In the rows, zero is written as 128.
One turn moves each row of this set onto another row. After a few examples, where does it send each row asked below?
fas: [120 101 106 114 123 104 150 129 105 105 116 133 118 117 120 134  82  90]
Lamap: [118 117 132  82 145 138 170 119 138 150 111 115 128  95 123 130 132 151]
rakov: [126 115 114 136 133 104 132 145 109  96 125 127 127 125  75 123 108 121]
Gir: [109 119 113 132 124 122 123 126 157 127 133 138 124 142  68 129 125 145]
tidup: [149 126 152  94 131 152 135 135 146 130  95 147  96 106 102 166 151 129]
kigo: [141 108 133 112 155 140 171 158 140 146  94 115 125 107 122 165 135 129]
gutan: [133 148 144 122 151 148 170 140 114 132 118 129 125  85 114 145 123 135]
Lozan: [160  90 130 106 135 123 100 123 139 153 123 144 137 130 131 162 122 123]
Rut: [117  95 108 122 126 108 147 127 115  94 102 141 125 119 124 134  92  94]
Rirun: [117 100 106 113 109 131 144 115 156 119 108 148 127 140 141 150  93  99]
sogom: [139 121 155  69 135 133 149 127 101 122 118 128 103  90 113 147 114 108]
rutab: [124 104 106 114 104 124 152 125 149 123  98 147 113 139 143 163  96  94]
Kos: [118 113 131  77 153 152 122 115 139 146 132 135 100  96  80 127 129 134]
rek: [148 109 125 129 129 114 148 111  86 137 113 177  98 119  94 147 128 122]
Rekol: [110 109 118 108 165 148 174 132 122 166 126 122 115  94 110 149 108 115]
Baza: [113  99 109 139 135 108 144 140 114  97 118 135 123 133  74 124 107 114]
muden: [159 116 126  93 159 150 128 167 117 128 124 121 103 122  81 144 125 112]
luv: [144  84 112 122 148 123 116 108 113 153 112 171 110 109 119 153 117 108]
lodat: [ 98 118 126 134 115 120 136 124 147 115 135 141 127 141  68 132 119 138]
sudad: [153 119 127 105 116 119 154 122  96 146 140 153 108 157  82 143 126 137]
manos: [110 120 128 121  97 129 137 107 175 130 111 152 121 135 114 157 124 133]
fitum: [112 122 126 125  99 135 138 120 175 121 120 146 132 150 111 156 117 128]
zoza: [152 110 141  86 114 116 124 116 124 152 147 135 135 149 108 147 119 141]
fes: [141 133 103 106 159 162 174 151 137 153 119 123 117 126 104 130 127 139]
til: [134 103 113  72 140 158 158 131 133 157 112 143  81 126 106 158 117 101]

Lozan moves to rek
kigo moves to gutan
Now these:
Gir moves to rutab
Rut moves to lodat
til moves to muden

